One vector is turned by the same rotation once a step. Each row is the vector after some number of steps, and that number follows the row.
The counts run from 0 to 218.
[-16.4 -22.5  -1.9 -31.1 -33.6  12.4  21.4  21.1  -6.0 -26.2  10.7] -> 78
[ -2.5  -2.8  27.9 -10.2  12.8  29.4  -7.4  13.1  11.6 -29.4 -43.9] -> 92
[-33.6 -27.9  -0.8   2.3 -22.7  16.3  37.2  12.4 -13.4   5.0 -25.3] -> 122
[-27.6 -22.9  28.3  10.1  10.3 -34.3  12.2   4.3  -9.9  29.3 -14.5] -> 164
[-27.4 -20.0   2.9 -33.2 -34.2   4.0  -5.0   2.3  -9.4   2.7  34.8] -> 28
[ -2.5  23.7  22.8  14.2 -21.2 -24.2  14.1  35.1 -13.2 -29.2  -4.6] -> 106
[-25.9  16.3  25.7  26.7   8.7  24.4  -4.7  -8.1 -17.5  -6.6 -35.7] -> 145
[-27.0 -21.5   3.8 -28.6 -37.9   8.7  -2.5   1.7 -10.6   6.5  34.0] -> 27
[-29.0  21.8  21.8  28.3   3.6  23.5  -5.3  -7.8 -18.2  -5.9 -31.4] -> 146
[-18.8 -20.4   7.8 -47.9 -18.0  -5.6  -4.5   1.8  -7.6 -13.5  36.1] -> 31
[ -3.6 -19.7  31.8 -39.0  17.5  13.1 -28.2  -1.4  17.8 -15.9  -1.9] -> 39
[-27.3  27.8  26.5  14.9 -28.5  -1.4 -25.8  -3.0 -20.8  11.2  21.9] -> 201
[-11.1 -26.6  24.5  10.5  -5.9 -14.6  27.8  26.7   4.2  12.4 -35.6] -> 116
[-23.5 -31.5  12.3   9.8 -15.8   4.7  31.9  19.0  -3.0  14.1 -35.2] -> 119
[-11.6 -15.5  42.3   1.0  -9.3 -20.4 -23.2   9.6  13.6  38.3   3.0] -> 16
[-13.1  -6.0  33.1  -9.1  -7.6 -46.7 -15.2  10.3  -2.4  20.1  27.1] -> 209
[-38.2 -19.7  -9.0  -4.8 -22.1  14.6  36.0   6.8 -25.5 -13.2 -11.1] -> 125
[-29.0  35.2  19.4  28.3 -15.5 -16.9   6.5   4.8 -35.2  -9.3   3.0] -> 153
[  7.1 -16.5  42.2  -6.3 -18.6 -20.8  -4.3  36.9  23.1  10.6 -13.2] -> 64
[-20.7  -1.4  26.5  -0.7  42.8   4.5   1.9  -3.4  -9.0 -24.7 -37.1] -> 139
[-48.5 -15.5  -4.9 -14.1  -6.8  11.6   8.2 -20.4 -34.1  -1.7  16.8] -> 176
[-28.3  25.7  29.9  19.8 -17.0  18.2 -29.5  -9.6 -14.9  15.4   5.6] -> 198
[-15.0  32.8  30.3  -1.9 -11.0 -17.5 -30.1  -0.5 -15.7  -6.7  30.7] -> 6
[  2.9 -27.2  31.6  -6.4 -25.2  -2.7   2.7  31.7  20.6  18.3 -18.4] -> 67
[ -5.0 -16.7  13.6 -40.5   4.5  -3.5  11.3  20.9   2.8 -47.0  -3.0] -> 84
[-23.5 -26.6  23.2  -3.9 -34.8   9.6 -14.1   3.0   4.7  40.6   5.5] -> 21
[ -6.5 -16.5   8.6 -41.1   1.1  -2.2  15.2  20.1  -0.5 -47.3   3.8] -> 83
[-51.6 -20.6  -3.1  -6.9 -11.7  15.4  10.8 -18.4 -29.5  10.8   7.4] -> 174
[-26.5  33.5  22.7   4.3 -16.8  16.8 -34.2 -13.4 -21.1  -6.9  20.5] -> 2
[  1.0  -9.5  26.9 -21.1  19.9  20.0  -4.9  15.4  14.1 -34.5 -37.7] -> 90
[-28.0 -24.4   4.5 -24.2 -40.3  10.3  -6.1   1.3  -8.8  15.6  30.9] -> 26
[ 10.9  11.8  38.4  -8.3 -25.5 -28.3 -12.8  36.3  11.8 -13.3  11.8] -> 59
[-30.0  -0.9  19.1 -26.4  33.4 -12.8 -14.7 -16.2 -19.0 -20.4   9.9] -> 184
[ -6.3   6.3  29.5 -10.9 -15.3  44.6 -35.1  -1.3  12.5 -11.4 -10.7] -> 46
[-23.7  -8.9  32.2  12.6  11.6 -49.2  11.8  10.2 -14.3  16.6  -6.5] -> 161
[ -4.3  -0.1  26.0  -2.3   8.3  34.3  -7.8  13.1   9.8 -24.9 -42.8] -> 93
[ -4.7   4.5  27.5   0.7  -1.3  38.7  -7.7  13.1   7.2 -27.3 -44.9] -> 94
[-18.0 -23.9  36.4   1.7 -17.8  -7.1 -20.4   5.0  11.8  44.8  -1.4] -> 18
[-42.6 -34.1  13.4   4.7  -2.2   1.9  12.2  -8.8 -14.6  34.8 -15.0] -> 169
[-31.1  -0.2  16.7 -25.3  30.2 -11.7 -10.0 -17.9 -24.0 -26.0  15.5] -> 183
[-50.9 -15.4  -3.3 -10.8  -9.6  11.8  10.3 -21.1 -32.9   4.0  12.1] -> 175
[  0.0 -14.4  23.2 -34.2  17.6   4.5   1.6  17.5   8.7 -42.7 -19.7] -> 87
[ -8.1 -32.3  18.5  -7.0 -38.5  14.9   7.4  26.7  16.2  16.6 -16.5] -> 70
[-49.4 -27.7   2.4  -1.9 -11.0  13.6  13.8 -14.1 -23.1  22.8  -2.8] -> 172
[-23.9   8.4  28.4  12.3  30.9  16.8  -3.8  -8.1 -10.8 -12.1 -43.1] -> 142
[ -5.9  24.3  23.8  -4.2 -34.7  34.2 -31.3   8.6   0.3 -18.2   5.0] -> 50
[-21.6   1.5  26.9   2.8  38.5   7.9   1.0  -4.2  -9.6 -21.1 -40.4] -> 140
[-20.7  -3.4  21.1 -10.6  40.7  -4.7   8.7  -2.3 -11.4 -33.4 -27.1] -> 137
[ -3.8 -14.1  31.9  12.0  -3.5 -32.2  23.0  34.3   3.6   4.8 -28.6] -> 113
[ -7.7  10.0  45.1  -1.5  -1.2 -35.5 -26.6   9.5   1.3  13.9  15.4] -> 11
[-28.3  -0.5  26.0 -25.8  39.4 -10.0 -16.8 -19.8 -16.3 -17.6   5.3] -> 185
[  5.9  26.9  31.2  -3.8 -32.8 -12.5 -19.8  27.7   1.0 -20.9  17.9] -> 56
[-38.7 -18.0  -8.2  -7.6 -16.9  10.7  36.7   7.3 -28.8 -21.4  -5.8] -> 126
[-11.3 -17.4   2.2 -38.3 -13.8   1.4  18.3  21.3  -5.1 -42.8  10.9] -> 81
[-27.9  30.3  20.5  26.5 -11.8 -23.2   8.1   8.2 -33.5  -7.2   6.3] -> 154
[-19.7  21.8  26.9   4.6 -25.5 -26.3 -16.7   4.3 -18.3   9.0  33.2] -> 204
[-37.8  -3.9   8.6 -26.5  19.9  -7.5  -2.9 -19.1 -26.8 -23.0  22.6] -> 181
[-19.9 -41.8  26.7 -15.8  -8.6  -7.0 -12.9  -0.1  10.2  38.7   0.1] -> 216
[ -7.0  11.7  25.1  -7.0 -20.4  44.9 -32.6   1.1   7.7 -12.6  -8.9] -> 47
[ -6.9   8.6  24.9   5.3  -6.6  38.4  -4.7  13.2   6.2 -26.4 -41.0] -> 95
[ -9.6  33.8  19.6  18.5 -31.3   9.4   6.3  26.1 -16.0 -31.3  -9.7] -> 102
[ -5.9  26.9  26.1  -1.5 -35.7  26.1 -28.5  12.0   0.6 -20.8  10.2] -> 51
[-14.6  -0.1  33.7  -8.2 -11.0 -41.9 -14.9   9.1  -8.9  18.0  29.3] -> 208
[-30.5 -26.9  26.0   8.4  11.8 -26.4  10.8   2.4  -7.5  32.8 -17.5] -> 165
[ -8.0  28.5  19.7  17.3 -26.3  30.0   1.4  17.1  -9.4 -27.8 -22.2] -> 99
[-50.3 -10.1  -4.0 -18.9  -1.4   5.4   8.4 -18.3 -33.5  -7.6  21.1] -> 177
[-43.7  -5.0   1.7 -25.1   6.3  -1.3   2.3 -16.9 -33.5 -17.6  24.5] -> 179
[ -2.2  15.2  28.6   9.8 -13.3 -35.8  17.0  36.8  -7.8 -23.6  -9.3] -> 108
[ -2.2 -17.0  20.1 -36.1  16.5   2.7   4.8  20.4   6.6 -44.8 -16.1] -> 86
[ -0.4   9.8  29.2   9.0 -12.0 -39.3  18.8  36.3  -5.7 -17.8 -11.6] -> 109
[-34.0 -10.0  -7.3 -16.9  -3.3   2.7  33.0   5.6 -31.4 -35.6  -0.6] -> 129
[-32.7  34.2  19.2  31.6 -14.6   8.9   2.3  -1.5 -30.3  -8.8 -11.1] -> 150
[ -6.1  16.6  26.2  -4.4 -26.3  43.2 -34.6   4.0   5.9 -14.2  -4.5] -> 48
[-27.7  14.3  25.0  23.7  16.9  23.7  -4.8  -6.4 -13.9  -8.9 -41.3] -> 144
[ 11.0  18.4  37.4  -5.7 -26.2 -23.0 -13.9  33.7   7.0 -15.7  14.9] -> 58
[-18.4 -25.9  -1.0 -23.4 -43.5  19.2  20.7  22.6  -3.7 -16.7   4.7] -> 76
[-16.9 -27.9  19.8   9.5  -7.4  -7.5  28.9  26.3   2.2  13.6 -37.9] -> 117
[-23.9   8.4  40.3   7.4  19.7  14.7 -37.8 -18.1  -3.3   7.7 -15.3] -> 192
[-31.4  26.1  20.9   3.3 -10.6  29.3 -33.5 -20.4 -18.2  -2.8  11.4] -> 0
[-20.1  -1.4  24.3  -8.1  41.5  -2.4   3.6  -4.3 -10.9 -28.8 -33.9] -> 138
[ -6.8 -35.4  23.9  -8.1 -36.3  11.2   5.1  31.6  19.9  19.2 -18.3] -> 69
[ -8.7  15.2  43.1  -3.9  -2.9 -38.6 -28.6   7.1  -1.8   8.4  21.0] -> 10
[-46.1  -7.9  -1.2 -21.1   2.3   1.0   4.4 -18.6 -34.8 -12.6  22.9] -> 178
[-14.2 -31.6   8.8  -8.9 -45.2  22.4  13.2  23.9   8.8   8.7  -9.7] -> 72
[ -2.9  29.9  24.1  14.1 -25.8 -17.2  14.4  32.5 -13.2 -31.0  -2.8] -> 105
[-27.0  20.9  32.7  18.4  -8.9  21.0 -34.3 -12.7 -11.9  16.3  -3.3] -> 196
[-24.2  25.1  27.1   9.4 -28.2 -16.6 -21.7   0.6 -20.3   9.6  31.6] -> 203
[-22.4   6.6  28.8  13.5   6.6 -51.1  10.7  11.5 -21.3   6.5   2.2] -> 159
[ -5.7   4.6  46.2  -1.5  -1.5 -37.3 -27.2  10.5   6.2  20.2  12.0] -> 12
[-18.7  19.0  28.4   1.7 -23.5 -32.5 -17.8   5.8 -16.1  10.6  32.1] -> 205
[-17.3 -22.5  -2.0 -27.0 -41.5  16.3  20.4  19.3  -5.6 -21.8   8.8] -> 77
